Each row is where one point has got to under a steady rotation. How many steps took it there?
The counts run from 0 to 625.
[ -7 -15   1 -10  -9 -14  -9   3   8 -17  -1 -24   8  11  -6  -8  -5   4
   7  -1   4   8  -4  -5  -7   5  -4  -2 -19  -1  24 -11   9 -20 -11  15
 -10   2  11  -2   4  -3   3  11  12   4  -9  10 -10]	453
[ -5 -12   6  -3  -2 -15   6   4   5 -17  11 -20  13  18  -9   1  -6  -6
   0  -4   8   7   3  -6   5  13   0   9 -15  -5   6  -8   4  -6 -19  25
  -6   2   1   6   5   2   5   3  16  18 -16  -4  -9]	442
[ -1   7   4   8   3 -11  -7   5   7 -20  -5 -13   9  17  14  -1 -10   1
  -1   0  17  10  -7  17   4   3  -5  -1 -13   8  24   2   5   3   4  14
 -19  10 -14  -4   1   2  -8  18   1 -10   4   7  -1]	396
[-11 -15  -6  12   0 -11  10  12   7 -15   0 -18   0  16  14  -2   0  13
 -10  10  17  11  -1   6  21   2  -1   5 -13  -3  18 -12   7  11  -3   8
 -11   5 -12  -4   5   9 -12  10  10  -4  -1   9   5]	384
[  6   0  23  -7   3   2   8   2 -10 -14  -4 -24   3  12   3  -5 -25   2
   7 -12   1   2   0   0 -10   6   2   9 -18   3  12  -2  -3  -5 -18   6
  -4  21  17  -3   4   0  16  -2   8  -7   9   0   2]	264
[-13   0  12  12  -7   3   9   2  -1 -12   6 -21  11  13  -6   3   0   8
  -2  19  16  -7   7  -2  -5  22   7  12 -15   5  14   8   7   2  -9   3
 -16  11   5  17   3  -3  17   4   0   6   3  -5   7]	497
[  1 -12  14   6 -15  -4   3  -1  -6  -2   2 -19   2  20  -1  -5  -7   9
   1  13   0  -3   4 -13  -2   9   0  16 -10  -1  14   7  -2 -10 -23   3
  -6  22  18   5   5 -15  13   4  11  -8   9   6  10]	514
[-21 -23   9   2  -1  -1  10   8   9 -13  17 -17   1  15  -2   8  -5   7
  -8   5   4   6  13   1   7  14  -1   1 -23   6   9  -4   7 -11 -20   7
  -7  15   7   3  10   3   6  -8   2   5  -6   3  -2]	190
[ -1  -3  16  -7  -1   5   7   4 -16 -11  -5 -22   7   8   4 -10 -17  -1
  12   1   3   2  -3   2 -14   8   5   9 -20   1  20   5  -3  -6 -18   3
  -6  10  12  -7   4   0  21  -1  14 -11   8   6   1]	261
[  8 -13  15   0   3  -7  17   7  -6 -11   5 -23   6  14   0   0 -19   5
   4  -3   2   0   0  -5   0   6   7   8 -18  -8   4 -11  -1   9 -27   3
  -3   5  15   1   8   3  12   0  20   4   3 -15   0]	274
[ -1 -21  16  -3  -5  -1  17   8 -13 -12   4 -24  -3  15   8  -3 -11   5
   3  -4   0   0  -2  -1  -3   8   4  14 -22  -8   9  -4  -3   6 -25  -4
  -4  10  15  -6  11   3   8  -3  12  -2  11  -4   6]	271
[-11   3  10  -3  -4   3  -4   0   9 -16  -3 -21   6  14  -3   6 -13   9
   2   3   6  -5  -3   8 -10  10  -3   6 -18  11  24  -4   7 -11   5   2
 -24  21  11  11  -1  -5   3   7 -12  -3  11   4   1]	483
[ -2   0  13  -1  -4 -11  -3   6  -2 -15   1 -14  15  24   6  -5  -2 -14
   4   2   2  11  -4   7  -7  14  -5   6 -16  -1  15  14  -5 -11 -18  22
 -10   7   2   3   8  -9   4  13   9  -7  -7  10 -16]	425
[  0  12   3 -10  12  -3   3   9  -5 -13  -8 -20  13  15  12  -4 -15  18
   7  -5   9  -5 -12   2   4  11   0  -2 -12   7  13  -2   2  -6  10  -1
 -22  13   8   1 -11  -1   4  16   5  -9   8   0  15]	316
[ -1  -1  -2   8   1 -14  10   2  12 -15   7 -14   5  20   3   2   4  -5
  -7   4  21   6  -6   5  14  19  -4  10 -12   4  15  -2   7   3  -5  11
 -20   4  -6  10   1   2 -14  21   5   8   5  -7  11]	140
[  6   0  13   9 -11  -2  -3  -3  -4 -12   8 -18  14  15  -6   0  -9  -1
  13  17  10  -9   4   3  -9  17   2  13 -17   5  17  13   2  -2 -11   7
 -20   7   3  12  -2  -9  13   3  10   0   8 -10   8]	502
[ -2   4   6  -2  12   4  15  16   7  -2  -2 -19   9  12  12   1 -12   7
  -4   8  -3  -5  -8   3   7   6   1  -2 -16   9  22  -1  -3   1 -18  -9
 -14   9  17   0   2   0   8  16  10 -20  11   7   5]	568
[  2  -4   9  -5  -7  -4  -2   3 -17 -19  -9 -17  11  16   5  -9 -29   6
   8   5  12  20  -4   7   1   6   2   8 -14  -2   7  -6  -2 -14   0  14
 -10  13  -4  -7 -11   0  -3   1  13 -15   3   2  -5]	96
[  8 -13  17   3   4 -11  11   2  -7 -21   3 -22   5   7   5  -8  -5   7
  12 -11  13   2  -1   3  -6  14   5  -2 -23  -4   7  -2   6   5 -13   0
  -6   0  11  -6   5   6   7   8  18   6   3 -17  15]	281
[  1   3   7   4   2  -6   5  11 -17 -13   5 -12  22  25  13   3 -14  13
   9  12  10  -2  -4   3   8  19   4   3 -13   1  -4  12  -4   1  -5   7
 -19   3  -8   3  -9  -2   7   3  16  -9   1 -12   8]	335
[ 11  -7  12  -9   8  -7   9   4   1 -14  -5 -28   4   5   1 -15 -12   8
  10 -12   3   2  -7   0  -1   6  -1  -3 -21   0  17 -15   4  -7  -4  -4
  -8   7  23  -7  -4   1   3  16  16  -3   7  -4  12]	289
[ -8 -13   2   0   6 -11  12  18  -8  -8   7 -19   9  26  17  -2   1  17
  -2  -4   1  -8   0 -15  16   8  -3   6 -10 -10  -1   6  -7   4 -16  12
  -6  10   0  -2   6  -1  10   3  20  -1 -11   8   8]	602
[ -8  -2  -4   5   3  -8  18   5  13 -11   4 -18   4  15   1   0   4  -4
 -12   7  20  10  -3   3  18  19  -2  12 -12   3  16  -7   7   1  -6   9
 -15   7   1  11  -1   3 -12  20   6   6   2  -1   9]	138
[-19 -23  -5  -5 -13  -8   1   8  11 -13   3 -23   2  15   0   7  -1  13
  -5   5   3  -1  -7  -4   0   2  -1   8 -18  -7  22 -18  11  -7 -13   3
 -17   4   7   3  12   2  -1   4   1   9   2   5  -6]	463
[  5   4   9   7   6 -11   5   7  -4 -21  -4 -26  16  18   8 -10   0  12
   9   1  15 -11   1   5   7  13  -2   3 -11  -3   8   1  -2  11  15  13
 -16   9  -3  11 -10  -3   5  15  10   3  -8  -7   9]	62
[ -9  -3   6   1  -6   7  11   2   6  -9   7 -22   9  18  -6  12 -15   4
  -1  16   4 -12   1   4   1  12   1  20 -15   4  17  -6   0   1  -8   1
 -24  15   7  19  -2  -5   9  -2  -2   2  13  -7   2]	492
[  9 -21   6  12  -2 -15   4   7  -6 -17  10 -13  10  20   8  -6 -11   9
   6   9   9  10   7   3  18   8  -4   0 -17  -4   0  -4   0   3 -11  12
  -7   3 -10  -5  -7   0  -4   1  27  -4  -7 -10   7]	361
[  4   6  10   2  10  -4   5  12   8  -4  -3 -14  10  15  15   3 -14  13
   1   5  -3  -4  -9   3   3   3   2  -6 -16   6  22   1   0   3 -19  -8
 -15   8  17  -3   5  -2   8  19  10 -21  11   4   3]	566
[ -6   6   0   6   7  -5   2   5   6 -22  -5 -16   9  10  11  -7  -7   0
  -1   5  22  12  -4  15   8   6  -3  -2 -16  10  25  -3   5   2   7  14
 -17   6 -16  -3  -2   7  -5  15   5  -7   0   9   3]	394
[-13   7   4   2   9   1  17  16  -8  -6  -1 -17  17  22  12   7 -12  21
  -6  11  10  -3  -1  -7  16  18   9   5  -7   2  -3   2  -4   4  -4   5
 -16  13   2  11  -7   2  11   5   7  -5  -4  -2   7]	329
[  5  -8  14   0   5 -16   6   8   5 -11  -8 -25   0  15   7  -9  -6  21
  -3 -11   3  -1  -8  -9   1   4   0  -5 -13  -4  14 -12   5   0  -8  -4
  -5  13  26  -3   6  -3   2  21   9  -4   5  -1  10]	293
[-13 -23   3  -4 -10 -10  12  10  -1 -15  11 -22   3  22   1   0   6  -7
  -3  -2   3   8  -1   0   4  15  -4  16 -17  -9  10  -1  -3  -6 -23  14
  -5   7   3   4  11  -1  -2  -1   9   9  -4   6  -7]	437
[-12   0  -2  -2  -5  -9  -6   7  -1 -12  13  -7  22  22   1  11 -12   0
   1  10  13   5  -2  -7   4  17   4   6 -14   5  12  11   6 -13 -23  18
 -17  -1 -10   2   7   1  10   2  13   3  -7   2  -3]	170
[  0 -11  15   1   6  -3  20   6  -6 -13   2 -26   6   5  -3  -7 -10   7
   1  -1  12   4   4  -7   1  13  10   2 -19  -4   5 -10   4   7 -22   1
   1   3  17   0   5   8  17   3  21   6  -4 -10   5]	277
[  2 -16  -2   0   1  -9   6   9   8 -13  -3 -21   0  16   8  -8 -15   9
  -3   4   3  12  -1   4  23  -6  -9   5 -13   0  20 -20   1  -4  -3   9
 -10  16  -2  -6  -6   1 -14   8  15 -12   4  10   1]	377
[  6   5   5  -4  -1  -9  -1   8  -8 -14 -13 -26  14  23   7 -11 -15  12
   8   1   3  -5  -5  -1   7   2  -6  13  -5  -6  11  -2  -8  -4  12  17
 -15  21   3   7 -13  -9   2  10  11 -10   0   7   0]	71
[  6  -5   0  -4   7 -11  13  11   6  -8  -2 -24   8  16   4   2 -15  21
  -2  -3   3 -10 -13  -9  14   2   2   5 -11  -7  10 -21   3  10  -9  -3
 -16   2  14   3   0   3   0  16  15   3   6 -11  10]	300
